Some points:
[ 40 -22  24 -14 -33  28 -16 -11  -5  -4  20   0 -13  15 -23   8 -12 -43 -53 -47 -50  23  34 -30 -57  -9   7  61 -42 -17   2   8   3  32  18 -11   1]
[ 19  32  -3 -11  17   5 -17  36 -33  -5  28   3  72   9  -5  63 -49 -48 -22  -9  33  34  27 -11  28 -20  32  34  46  63  -9 -35  44  -1  15 -10   9]
[ 10  -3 -28  38  11 -32  13  22 -25  22 -24  21 -78 -16 -16  -8 -30 -20  -7  35 -23 -19  12  99 -52   5  20  40   9  47 -30 -16  22  23 -62  24 -14]
[-23  12  77  18 -31  28  29  44  34   2  25 -34  -6   2 -77 -49 -11 -39   9   1 -53 -49  -8 -19 -30  14  20   3  52 -18  36   6 -10  -4  26  59  70]
[  6 -13 -35 -28  71  63  25  13   0  -8 -27 -49  10 -36  10 -19 -17 -69  26   1  27 -31 -53  -8   2 -27 -47 -33  -2  -1 -14  58  -5  31 -26  42 -18]
[-10 -20  24  52  -7 -24 -43 -49 -15   1   6  -7 -27  28 -30  27  22  -3  34  -8 -48  12  -1 -19  52  23  47 -71  66  11 -13  64 -14  -1 -44  -2 -40]
[-33  30   6   0  -9  -6 -18 -71  32  14   4 -35  13 -57  24  28  56 -14 -49 -33  17 -27 -20 -16   7 -47  48   3 -21  35  -4  17 -45  49 -46  18  33]
[ 39  -6  -4 -38 -27 -13  -7 -49  32 -45 -10  80   1   7   0   8 -17 -11  10   7  72  15  25 -34 -13 -20  17   6  36   9  33   0  49 -59   7  24  14]
[ 61 -42  17 -23 -23  16  22   7 -37 -21  60 -26  13  -8 -18 -56  33  17  53  70  33  39 -17 -24   2 -47  -1  25  -3  -1 -17  12 -20  31  -7 -70  29]
[  2  -2 -27  24 -25 -50 -98  -8  44 -39 -57 -41  15   8 -52 -51   8  23 -38  14   4  41 -62 -22 -43   8  21  12 -38  22  31  25 -20  47 -24 -30  20]
[ 22  32 -16  -1  36  61  27 -12  39  -9 -25  -3  16  19  -7  38  89  11  22  -7 -36  11 -18  26 -36  44  14 -14 -10  -2  -5 -70   8 -20  36 -14   6]
[ 37  51  13  12  12 -52 -15  41  -2 -32  46  14   8  15  71  23  14 -17   6  42 -16 -31  23 -51  28  47 -54 -17   9  34   4   3  30  39 -59 -45  37]
[-33  -4   8 -10  46  -2  36  84  53  26   6  -3   7  -7  41  12   7  18  -1  29  10  48  -6 -19 -21  -3  31 -27 -28  64  52  16   9 -18 -41  39 -57]
[ 15  11   4 -35  25 -40  -8 -27  -3  11 -52   7 -16 -12  -8  38 -13 -17  -6  21  62  18  22  25 -11 -54 -30  -8  45 -34  21 -16  13  -5  40  14  19]
[ -4  50  12  35 -38  17  54   9 -14 -30  -9  25  26  11 -25  81 -48  33  20  -3 -41 -18  15 -10 -19 -49  31  20 -70 -40  21  49 -35  47  35   7  23]
[  9  21  35  13  31   6  -1 -54 -23  51 -24 -19 -15 -17  50 -42 -25 -16  63 -30 -18  18  58  -1  -1  26  55  -2 -56  10   8  34 -40 -37  14 -14  -3]
[-72  42 -36 -12 -33   9  29  45  52  72   7  25  20 -12   9   9  -8  33 -27  32  38   1 -27 -51   0  31 -19  39  22 -12 -23  45 -51 -51 -29   4   0]
[ 52 -47  -8  52  15  25 -37  39  55  -8  40   7  49  53  65 -47 -24 -45  -2 -19  60 -15 -27  51  31   0  -9  11  35 -29   0  13 -38  42  12 -12  -2]
[  -9  -35  -16    0   25  -12  -39    6   -8   14  -11   37   18  -18   24   12    4  -10   53    0  -33 -106  -54  -12   41   28   11   16  -34    9   60  -40   -9    8   13  -53  -20]
[ -1  12  -6  66 -14  47 -10 -36  -9  20  40  25  44 -53 -38 -48   6   5  15  37  -6  -6  29   5 -23  21 -63 -37  11  58  31 -21 -28 -15  40  76  11]
[-23  -1  -8  17 -10  -7  15   4  32   7  10 -19 -49 -21 -37  26 -37 -33   2 -18 -45  69 -24  -2  43  -9 -49  -1 -57  -9  43   7  44 -13  40 -62  36]
[  5   8 -56  -9 -51 -30  63 -99   6  31  17 -58  17   4  14 -20  -1  20 -17 -33  23 -41 -31 -52 -18  25  27  -6  15  27  -7 -43  24  44 -22  11  -5]
[ -1 -28   7 -40  54   7 -30 -28 -19 -35  34   7 -34  11   3 -23  17  37 -48 -80 -27  27  10 -23 -20  -8  17  52 -16  29  13  22  35  47  58  38  -5]
[ -8 -54  46  22  12 -21 -40  -9  29  86 -32  32  45 -28 -15  20   5  24  31 -10   3 -13  -5 -30 -18 -24  -1  21  48 -69 -54 -15  19  23  53  -2  11]
[ 39 -18 -12 -37  -2 -24  18  23 -15  -4 -41   9  -3 -54  20 -30 -34 -15 -39  13   7  32  -5 -53  44  15 -48 -56 -15   2 -47 -38 -73  28  53  49  -7]
[-24 -12 -42 -76  19  11 -21  -7 -58  44 -30  -6  18  66 -25 -17  13  -2   5  61  20  38  -1  29  16 -18   0 -17  57  -3  34 -44 -17  23  -2  10  38]
[  5  15  39   2  45  -3  -8 -15 -39  -5  26 -40 -44 -38   7  38  34 -24  27 -45  55  18   1  21 -24  74  -3  36 -36 -18  11  16 -33 -38 -23   7   7]
[ 25  42  24  -9  -1 -21 -20  -8 -33  13  -8  -1   0  31  -7  63 -70  -1  10   1  52  43 -14   2 -53 -45 -44 -14  21  -4 -17 -23  29 -32 -15  12  -3]
[  4  20 -20  15  26  22  15  31   6   5 -43 -34  -3  36  53   7  71  25   3 -41  18  11   5  20 -49  18  48  -3 -31  -6 -23 -44  22 -24  44  -9  64]
[-19 -43  53 -30 -20  -6   4 -27 -21  -6   0 -51  42 -25  14  25 -14  29 -15  -8  -4  17  -6  90  15  74 -34   8 -26  77 -33  30 -22 -34  27   1  -1]
[-23  18  -3  -6   9  14  11   5  12 -55 -24  31 -42  40   8  16  -6  -5  23 -24 -33  47 -10   6  31 -19  -2  38  35 -14 -73 -65 -57 -10  -8   7  13]
[ 24   8 -31  25  44 -16  39   5  49  16 -28  21 -69  -5  -8 -19  35 -13   6  61 -34  15  40   9  10  19  -7  32  16 -17 -35  13  34  36  12  44 -60]
[-20  15  48  48  57  22  62   8 -24   7 -51  34  45   2 -25 -62 -16  56 -26  -6  15 -13  19  18  29   0 -65 -19  20   0   2  12  76 -20  -6 -32  15]
[-12  27  36 -10  -2  13 -39  27 -43  41  41  24  -4 -41  16 -53  28 -56  11  -9 -19  32  30   7 -16  14  64 -54 -62 -51 -34  19  31 -18 -17  28   8]
[-81   4  33  -7  15  -9  -3 -32  18 -64  31   6  16  53 -20 -18 -20 -33   4   4  39  10  25   9  52   5  -9  56 -65 -10 -47 -76 -12 -10  -8  15 -29]
[ 11 -43 -18   0 -50  14  11  12  49  27 -11 -18 -34 -12   3  56  -2 -20 -17 -17 -23  -4  10  58  58   8 -57   7 -57   1   6  24  28 -45  -4   1  64]
[ 29  23   3   7 -26  51 -43 -14 -15 -12 -60 -49 -40 -12 -48  20 -37   7 -47  42   7 -19 -13  22  43  36  55  17  21 -48   5  26  45 -21 -47  28 -41]
[ 24 -76  26  -8 -36  13  27  22 -47  -5   9  33 -37  42 -31  -3  30  24  14  53  69 -22  13 -28  22 -21  14 -37 -44  -1 -11 -15 -29  64 -34  -5  24]
[ -1 -26   0  39 -46 -22  -9   1 -77  10 -52  36  21  31  37 -11  62 -27 -34  -8 -36 -10 -96 -36  18 -26 -26  37 -12  -6  27  18  -5 -53  33  19 -27]
[-56 -38 -42  18 -68 -15  23  15   7  -6  -6 -46  40 -32  61 -10   4  29  30   4 -21  17  52  -4 -15  -6  -4  -2  39 -40  57 -23  -3   8 -37  32 -51]
[ 23 -27  22 -23  29 -68  52  40  31  -2   2 -12   5 -18  23  -9 -15  40 -10 -10 -21  11 -27  49 -29  -6  43 -43  21 -20 -17 -11 -15 -31 -35   8 -79]
[-22  -7 -14  -7  53  35  -2 -46  -3 -27  45  55 -44 -31 -26  -6  -3  51 -68 -29 -53 -16 -15   2 -10 -16   2 -30  -6 -52  27 -37 -22  -4 -67 -24  31]
[ 29   4  -4 -58 -11  10 -40  14   6 -34  17  23 -27  10  60  -9 -50  38  41  31 -60 -32 -33  16  36  -5 -26  -7 -31  31 -36 -18  28   8 -29 -11  42]
[-33 -34 -41  78  23 -13   8   8 -35 -15  74 -47 -16   1   0  58 -25  65 -27  75   8 -11  18 -28  -5  24  24 -16  37 -35   1  12 -13 -46  45 -16  -9]
[-13  23  33 -10 -25   5 -46  34  35  10  -5 -48 -68  28  13 -26  -1  13   4 -48  27 -74  39 -34  -4 -43 -64   3  31  35 -20 -44 -28 -34  21 -49 -54]
[ 36  68   1   8 -20 -26 -12 -28  -4  48  24  29  23  47 -12 -36  40   3 -35  20 -50 -32  -7  66  13 -28  12 -19   6 -12  55  28 -40   9  40 -40 -25]
[  8  22 -81 -24  26 -12  -5  32  -1  -2  14 -16  51  25 -72   6  21  -3  52 -56  11 -42  25  -2 -27 -34 -24 -19  -8  -5 -42 101  -1 -39 -20 -10 -24]
[-45  36 -51  -6 -92   6  29  30 -18 -51  24  21 -10 -55 -12 -17  -1  24  34 -72  35  16  -7  26  18  22  24 -29  37  17  30   3  39  40  17 -37 -49]
[ -8 -25   8 -60   0   0  16 -28  10 -56 -23  58  42  12  10   5 -11 -43 -21  14   6 -29  58 -36 -46   0   2   4  35  -7   1  10  54   2  13 -60   1]
There is one direction along which these points spread out most. Take the direction at right angles to it along which they spread out most. Go by this last direction. How many in every 100 of the points above lie lower along it than each point below? Round to a whole number. More than half of the points above lie lower than the first one.
[  -9  -35  -16    0   25  -12  -39    6   -8   14  -11   37   18  -18   24   12    4  -10   53    0  -33 -106  -54  -12   41   28   11   16  -34    9   60  -40   -9    8   13  -53  -20] 57
[-56 -38 -42  18 -68 -15  23  15   7  -6  -6 -46  40 -32  61 -10   4  29  30   4 -21  17  52  -4 -15  -6  -4  -2  39 -40  57 -23  -3   8 -37  32 -51] 0
[ 15  11   4 -35  25 -40  -8 -27  -3  11 -52   7 -16 -12  -8  38 -13 -17  -6  21  62  18  22  25 -11 -54 -30  -8  45 -34  21 -16  13  -5  40  14  19] 51
[  5  15  39   2  45  -3  -8 -15 -39  -5  26 -40 -44 -38   7  38  34 -24  27 -45  55  18   1  21 -24  74  -3  36 -36 -18  11  16 -33 -38 -23   7   7] 76
[-24 -12 -42 -76  19  11 -21  -7 -58  44 -30  -6  18  66 -25 -17  13  -2   5  61  20  38  -1  29  16 -18   0 -17  57  -3  34 -44 -17  23  -2  10  38] 33
[ 19  32  -3 -11  17   5 -17  36 -33  -5  28   3  72   9  -5  63 -49 -48 -22  -9  33  34  27 -11  28 -20  32  34  46  63  -9 -35  44  -1  15 -10   9] 63
[ -8 -54  46  22  12 -21 -40  -9  29  86 -32  32  45 -28 -15  20   5  24  31 -10   3 -13  -5 -30 -18 -24  -1  21  48 -69 -54 -15  19  23  53  -2  11] 41
[-33 -34 -41  78  23 -13   8   8 -35 -15  74 -47 -16   1   0  58 -25  65 -27  75   8 -11  18 -28  -5  24  24 -16  37 -35   1  12 -13 -46  45 -16  -9] 8
[ -4  50  12  35 -38  17  54   9 -14 -30  -9  25  26  11 -25  81 -48  33  20  -3 -41 -18  15 -10 -19 -49  31  20 -70 -40  21  49 -35  47  35   7  23] 90
[ 24   8 -31  25  44 -16  39   5  49  16 -28  21 -69  -5  -8 -19  35 -13   6  61 -34  15  40   9  10  19  -7  32  16 -17 -35  13  34  36  12  44 -60] 18
[-23  -1  -8  17 -10  -7  15   4  32   7  10 -19 -49 -21 -37  26 -37 -33   2 -18 -45  69 -24  -2  43  -9 -49  -1 -57  -9  43   7  44 -13  40 -62  36] 94
[ 61 -42  17 -23 -23  16  22   7 -37 -21  60 -26  13  -8 -18 -56  33  17  53  70  33  39 -17 -24   2 -47  -1  25  -3  -1 -17  12 -20  31  -7 -70  29] 53
